Here are some points, one per row:
[-36   7 -25  16  -3  21  19 -23   6  24 -48  10 -52  51 -37  42 -16  27   3 -53 -27 -50  42 -37 -18  16 -29  39 -65  23  23  18 -27 -11  28  10   5 -25  30 -34  40  68  46   6 -33  25  25  35]
[-44  30 -26  33   1 -36   5 -21  18  10 -30 -52 -22  32   3 -37  10 -39 -51   0  48  51   7  19  15 -25  -9 -23  18 -33   1 -11  28  18 -33 -23  17 -21  24 -11  91 -20  78 -25 -43 -22  19  37]
[ 18 -31 -35 -44  65 -13 -31  -4  22  -4 -35  -1  34  53 -37 -28 -39  61 -59  27 -17  29  41  17  42  23 -60 -10   9  30 -11  -3  -1 -56  -6 -25  32  -3 -34 -32   8  10 -40  13  -4  -1 -34 -55]
[ 15  18  31  65  33 -22 -39  60 -28 -19  75  19 -32 -41 -30 -29 -16 -34  17 -35  -8 -15  26  13  31   9 -31  28  32  21  -7  14 -74 -15 -21 -29   0  -7 -25 -73  -1  33   9 -35 -48 -13 -39  50]
[-53  -7  -9  30 -20  32 -44  40  -2 -54 -11  31   4  60  50 -43 -20  16 -26 -63 -15  21  23 -44 -45 -21  22  25  10 -48 -51  12  -6  -2  14 -33 -28  24  -2 -20   5   6   7   6  62 -39 -12 -17]
[-13   3 -15  41 -56 -12 -65 -32  26   6   8 -48 -19  19 -12  37   9   3  14   0  41 -22  49  15  -5 -22 -41   2  37  -3  42 -69 -20 -23  25  54  11  45  42 -15 -58 -45  28  30  37   5 -53   6]
[ -8 -32   6   3  36  27 -13  30   6  10 -36 -15 -32  11  21  27  31   1  52 -61  -6  89 -11  18  15 -10   9 -47 -48   6  22  59 -11 -51  -7  51 -28   4  27 -20  10 -52 -49  -5 -23 -20 -15  26]
[  4 -18  -1 -17 -66 -16  14  29  24 -19   1 -27 -52  -3  -4 -20   5  41  31  17 -11 -37   6  34 -26  17  24 -22  38 -49 -61  54   0 -18  -1  64 -12  31 -65 -35  55 -12   9  22 -24  66 -10 -18]
[ 13  72 -14  51 -61 -21  10 -33  24  -6 -24  35 -14   7   1 -75  67  28  -9  -7 -45   2   4  33  34  17  -6 -49 -24   7 -26  31   9  12  40  -7  27 -70  10   9 -54   4 -13  30  -7  -5  -4   3]
[ 60   0  14 -12 -12  70  22 -27  42  -8  45  12 -51  34 -37 -60 -23  34   8  36  38  35  12  -8 -15  17 -12  -4 -14   4  21 -27 -47  60 -39  22 -76  -7  49 -27  23  12 -14   7  28 -19   8   1]
[-69  66 -26 -22 -10  27 -18 -12 -18  -3  43  -8 -56  29  13   7  -3 -29 -20  -9 -19  -3 -51  30  14 -18 -34  24   5  35  17  44   7 -33 -68  21 -21   1  22 -25 -18  -7   5 -24  32  43  48 -71]
[-17  13   3  -1  20  41 -55 -44   8 -44   8   5  19  24 -41  37  22 -41 -19  14  19  -7   7 -72  -4  25  78  -1   4   2 -53 -47  17 -45 -50   9 -21 -56 -28  20 -15  -4 -24  10 -47  44 -21  16]
[ 34  -9  43 -30 -44   7 -46 -39 -27  24 -30   4   3  -5  66  -6 -57  13   8 -16  39 -59   8  57 -31 -14   9  -7 -35  33  42  12  14  -1 -10 -64 -48 -42 -39   6  -1 -21   9 -41 -19  16  -3  12]
[-18 -32 -59  34 -38  55  31  -3  -1 -19  40  19 -10 -20   2  34  11 -29  16  27  29  14  89   0 -31 -46 -50 -50 -12  -3   7  41   7  18 -28 -34  55  -9  -7  11  13  34 -48 -10  13  29 -10  -3]
[ -4 -11  -8 -25 -26  17   0  40  57 -19 -17  13 -31 -32 -16 -59 -30 -37 -17  -6 -51 -47 -28 -11 -53 -17 -13 -23  10  -4  57 -24  26 -90 -40   0  34  16  26  17  11  12 -28  15  -8 -40  10  31]
[ 18  -6 -92 -32  -2  35  30  17 -14 -40   5  -4 -10  46 -42  -8  -1 -29  39   9 -11 -15 -20  -8  -1 -18 -16 -21 -34  42  -8  -7 -30  27   3 -35   0  45 -69 -13 -19 -92  63  34   0 -31   7  29]
[-52  16  14 -12 -15   6 -14 -20  16 112  -7  75  18 -10 -52  -3  17 -28  11  30 -38  42 -17 -10 -45   5 -39  41  26 -10  11  42  19  21   8   1 -34 -14 -54 -15  16 -20  -5   9  39 -11 -58  31]
[ -2 -55 -25  57 -50  16  13  -2  66  -7  13 -15 -35   3   4  45  -6 -24 -51 -29 -23   3 -32  24  33  67  19  79 -28  25  -8  11  29  34 -23  -3  19  19 -39   4  14 -15 -27 -10  -2 -45  -5 -14]
[  8  -9  49   2 -18  23  39  48  15 -28 -33  40 -50  32  38   7   3 -14  28  57  30  15  34 -50  30   2 -45  37  -3  -3   6  23  74 -43  -9  26   1 -18 -25 -30 -52  -1  70 -30 -12 -36 -17 -17]
[  4 -30 -22 -40 -12  37 -51  44  -5  38  92 -53 -53 -13  -6  -2  34 -14 -37 -24 -35  25  29 -20 -58  18  -5 -21   2   1   8  -5  50  -3  63  -8  -4 -72   9 -16  -9 -14  46   6 -33 -20  -6 -48]
[ 67  26 -33  26 -16  32 -21  22 -32  18   7 -13  -2 -15  52  32 -27 -14  -2  17 -14  21 -55 -16  -2  10 -39  -4 -16  50 -67   3  39 -41   9 -18  -3  12  51 -18  57  33  28  56  45  22 -43  24]
[ 20 -17 -20   2 -28   0  32  22   4   7   1  -7  21  33  33 -23  54 -49 -31 -25  14  26 -57 -17 -19  19 -55 -29 -16 -14  -2 -47 -30 -24  17  32 -22   6 -48 -15 -28  65   0 -97  24  38  -3   9]
[-11  11 -34 -60 -15 -33 -25 -21 -25 -14   1  30  -9 -48 -34  21  30  44 -38  -8  37  11  -3   6 -20  17  19  -4 -37 -12 -15  40  42  16 -19  -6   0  83  56 -28 -46  43  34 -31 -26 -44 -21  23]
[ -9 -54 -44  30 -15  72 -15   4 -40 -36 -40  23  33 -49  -1 -19  25  27  -3  34 -20  21  -7  35   5 -58 -12  47  47  32  21 -29  -8  18  42  40 -40   1   8  -4  11  12  12   1 -48  -9  52 -14]
[ 18   3 -36  17   8  -8 -19  19  -7  21 -53 -36   8  36 -29   1  13 -12  75  11  -4 -51 -37 -49  -8  17  20  -7  40  -9  21  13  13  56  10 -32  23  -6  57 -51  22  10 -29 -72  -7 -10 -36 -60]
[ 29  -6 -13  64  35 -17   3 -30  17  51   6  24  -5 -43  21   0 -66  12 -45  -5 -32   8  18 -84 -19   4  27 -58   7   7  -7  12   8  18  -7  32  17  30   2 -57 -40 -46  24 -26   1  24  78   4]
[-21  26  23   4 -49 -13  67  19   7 -40   0   5  -1 -22 -57 -12 -85 -41   0 -34  -3  67   9   3   2   9  13  -2 -16  21  11 -19  33 -24  70 -39 -37  34  21  -8   9 -16  -5 -22 -12  68 -28 -41]
[ 16   2 -54  17  35  -6   1  16  43  37 -31   2 -69 -16  19 -17   6  -6  29   3  14  41  24  -3 -37  24  34  20  42  48 -15  18 -51 -43  -8 -18 -17  13  -5  90 -20  39  64 -13   3  12 -15 -40]
[-38  31   7  -8  11  20  68 -28 -19  19  12 -35  34 -19  14  33 -56 -26  11  12 -25 -19  12  26 -29   0 -37 -18 -10 -33 -66 -30 -49   3   0  52 -24 -15  12  -1  -4  10   5  10 -47 -96 -17 -29]
[ 52  15  31 -13   1 -12 -12   9  32  -8  -2 -68 -10  53 -23  25 -17 -38  -6  42 -84  30  21  21 -46 -88  22  55 -13   3 -28  40  14  14   2  10   9  -1   5  -4 -35  30  -3 -46  12   1  13  43]
[ -8 -81  62  29  -5 -33 -24 -32  21 -38 -11  -5 -35   1 -43  33  -3   3   6   5   6  20 -89 -28 -39 -17 -75 -29 -12  -6 -17  37 -30   2   7 -45   0 -23   7  18 -13  15  37  29   3   2  12 -34]
[-12  18  55  17  25   9  20   6   1  -9   1 -72  33 -57  -9  -5  73  44  23 -17 -60   2  54 -33  12  20 -43  18 -31  -6  11 -24  18  -9 -65 -52 -32  38 -13  21  16 -25  16  -7  34  20  14 -21]
[-16  23  72  -2 -25  14  16  60  -1  30  26  -7  49  68 -11 -18  17  22 -18 -13  42   9 -15 -16 -63  22 -15   6  23  90 -12  30 -10  18   2  19  53  34  17  31   2 -16  -8  17 -38   2  23   7]
[ 25  29   5   8  38  11 -21  40 -25  13  -3  56 -13   6 -37   9 -11  13  37  -9  20   3  -9  61 -25  13   1  16 -61 -63 -12 -40  12  -4   9  14  93 -17  -5  11  22 -20  27 -30  41   0  46 -35]
[ -5  13 -14   7  59  -6 -25  39   3   9 -15 -20   0 -15  19 -41 -11 -67 -41  15  37 -45  -5 -27  29 -13 -15  17 -70 -38  35  45  -1  60  35  45 -21  21 -10  39 -10  13 -15  55  -8  33 -23 -18]
[-43 -37   5  20  -1  29   5 -23   6  62  65 -34  17  43   2 -29 -20  11  63   8   9  13 -20   8  48 -16  48 -18 -16 -16  19  16  34 -49  16 -18   7  40 -37 -21 -16  81  22  24   4 -14  29   4]
[ 48 -30 -46  10  12  24  36 -20 -45   2  40  -6  18  29 -60 -11 -21  33 -28 -40   6 -28  -4 -16  26  -1 -34  27  47 -58  -4  69  34 -43  13  19  -9 -27  23  79  -3 -41  27 -50  10  12  -4  43]
[-42  13  -6  11 -33   8 -30  29  12  -6 -16 -46  -2 -38 -51 -11  -9  18 -22  53  39 -23   9 -34  13  11  13 -24 -51  48 -14  40 -29 -41  48  28  -8 -29  -8  -5  42   1  24 -66  84 -52  20  15]
[-14 -32 -40  26  -3 -74  15  47  -7 -13   6 -12  33  12 -32   0 -34  11  31 -49  -4  14   6  15 -44   6  11 -14  -2  47  24  -3  60  18 -66  59 -42 -66 -16   3  -9  40  29  29  42 -16 -13   3]
[ 23   6  22 -50 -18 -37 -15  32  20  21  -1  43 -27  18   7  71  10 -35   1 -34   5 -29  40  -8  74 -12 -13 -48  64  12 -16 -16  11  21  30 -22 -49   8  -4  35  30  15 -32   3  34 -35  74  10]
[ -8   7 -11  33 -20 -43  50  35 -97  51  -8 -16 -91  16 -17  -3  11  52 -45  36  11  -7 -17 -41   0 -58  27  13 -26  -4   4 -41  -5 -18 -15 -19 -12  -1 -22   9  -8  -3 -50  19  -1 -12 -20  -6]
[-16 -47 -32 -59 -69 -53 -28  -8   0  28  17  -4  -9 -14  29 -66 -19 -16  61 -12   1  38  14 -58  20  -8 -34  64 -46  19 -55 -18 -17   1 -13  13  32 -16  26  13   6 -20 -20 -12 -18   7  24   7]
[-77 -46   1 -15  -9  50 -13  85  17  31 -26 -12 -30   1  -6   1 -47  27 -10   6 -34   6 -16  27  41   1  -9 -35   1  -1 -44 -27  -5  46 -34 -13   4 -21  28  11 -52   4  37 -21  21  60 -30  40]
[-11  19 -52  -9  -6 -44  40  70  79  10  36  10  44  -2  35  54  12  29 -13  29  31  12 -25  -1 -25  -3   7  41  -6 -42  29  14 -48 -39  16 -52 -35 -43  20 -41 -23 -26  -3  16 -14  26  29  13]
[-39  27  -9  -6   5 -23 -33   0 -16 -59  39  -8 -34  21  55  20 -45  44  27  54 -45  50 -27 -23  -3  67 -19  -9  17 -18  56  -8   0  28  26  11  20   1 -15  44  18   8 -13 -16 -10  -7  -1  42]
[  7 -12  31 -72  -7   0  39 -16 -32 -27  -3   0  12 -23   9   5  25 -25 -31 -28 -17  25  -3 -24  49 -16  49  14  39   7  47  11 -62   7  -1  18  67 -40  -5 -41  14  19  57  31  57  10 -36  -8]
Along one direction, these points spread out more than along any other. How far along it is each point below, from 0 to 99? The average is 50, and the first point in the table lies past the average. One standard deviation of the points above along it is 16.
[ 18 -31 -35 -44  65 -13 -31  -4  22  -4 -35  -1  34  53 -37 -28 -39  61 -59  27 -17  29  41  17  42  23 -60 -10   9  30 -11  -3  -1 -56  -6 -25  32  -3 -34 -32   8  10 -40  13  -4  -1 -34 -55] 54
[-16  23  72  -2 -25  14  16  60  -1  30  26  -7  49  68 -11 -18  17  22 -18 -13  42   9 -15 -16 -63  22 -15   6  23  90 -12  30 -10  18   2  19  53  34  17  31   2 -16  -8  17 -38   2  23   7] 37
[ 16   2 -54  17  35  -6   1  16  43  37 -31   2 -69 -16  19 -17   6  -6  29   3  14  41  24  -3 -37  24  34  20  42  48 -15  18 -51 -43  -8 -18 -17  13  -5  90 -20  39  64 -13   3  12 -15 -40] 35
[ 52  15  31 -13   1 -12 -12   9  32  -8  -2 -68 -10  53 -23  25 -17 -38  -6  42 -84  30  21  21 -46 -88  22  55 -13   3 -28  40  14  14   2  10   9  -1   5  -4 -35  30  -3 -46  12   1  13  43] 39
[ -8 -32   6   3  36  27 -13  30   6  10 -36 -15 -32  11  21  27  31   1  52 -61  -6  89 -11  18  15 -10   9 -47 -48   6  22  59 -11 -51  -7  51 -28   4  27 -20  10 -52 -49  -5 -23 -20 -15  26] 35
[-18 -32 -59  34 -38  55  31  -3  -1 -19  40  19 -10 -20   2  34  11 -29  16  27  29  14  89   0 -31 -46 -50 -50 -12  -3   7  41   7  18 -28 -34  55  -9  -7  11  13  34 -48 -10  13  29 -10  -3] 57
[-44  30 -26  33   1 -36   5 -21  18  10 -30 -52 -22  32   3 -37  10 -39 -51   0  48  51   7  19  15 -25  -9 -23  18 -33   1 -11  28  18 -33 -23  17 -21  24 -11  91 -20  78 -25 -43 -22  19  37] 75
[ 34  -9  43 -30 -44   7 -46 -39 -27  24 -30   4   3  -5  66  -6 -57  13   8 -16  39 -59   8  57 -31 -14   9  -7 -35  33  42  12  14  -1 -10 -64 -48 -42 -39   6  -1 -21   9 -41 -19  16  -3  12] 52
[-21  26  23   4 -49 -13  67  19   7 -40   0   5  -1 -22 -57 -12 -85 -41   0 -34  -3  67   9   3   2   9  13  -2 -16  21  11 -19  33 -24  70 -39 -37  34  21  -8   9 -16  -5 -22 -12  68 -28 -41] 28
[ 18   3 -36  17   8  -8 -19  19  -7  21 -53 -36   8  36 -29   1  13 -12  75  11  -4 -51 -37 -49  -8  17  20  -7  40  -9  21  13  13  56  10 -32  23  -6  57 -51  22  10 -29 -72  -7 -10 -36 -60] 73
[-13   3 -15  41 -56 -12 -65 -32  26   6   8 -48 -19  19 -12  37   9   3  14   0  41 -22  49  15  -5 -22 -41   2  37  -3  42 -69 -20 -23  25  54  11  45  42 -15 -58 -45  28  30  37   5 -53   6] 67
[ 20 -17 -20   2 -28   0  32  22   4   7   1  -7  21  33  33 -23  54 -49 -31 -25  14  26 -57 -17 -19  19 -55 -29 -16 -14  -2 -47 -30 -24  17  32 -22   6 -48 -15 -28  65   0 -97  24  38  -3   9] 30
[-53  -7  -9  30 -20  32 -44  40  -2 -54 -11  31   4  60  50 -43 -20  16 -26 -63 -15  21  23 -44 -45 -21  22  25  10 -48 -51  12  -6  -2  14 -33 -28  24  -2 -20   5   6   7   6  62 -39 -12 -17] 34
[-52  16  14 -12 -15   6 -14 -20  16 112  -7  75  18 -10 -52  -3  17 -28  11  30 -38  42 -17 -10 -45   5 -39  41  26 -10  11  42  19  21   8   1 -34 -14 -54 -15  16 -20  -5   9  39 -11 -58  31] 35
[-17  13   3  -1  20  41 -55 -44   8 -44   8   5  19  24 -41  37  22 -41 -19  14  19  -7   7 -72  -4  25  78  -1   4   2 -53 -47  17 -45 -50   9 -21 -56 -28  20 -15  -4 -24  10 -47  44 -21  16] 47
[ -2 -55 -25  57 -50  16  13  -2  66  -7  13 -15 -35   3   4  45  -6 -24 -51 -29 -23   3 -32  24  33  67  19  79 -28  25  -8  11  29  34 -23  -3  19  19 -39   4  14 -15 -27 -10  -2 -45  -5 -14] 34
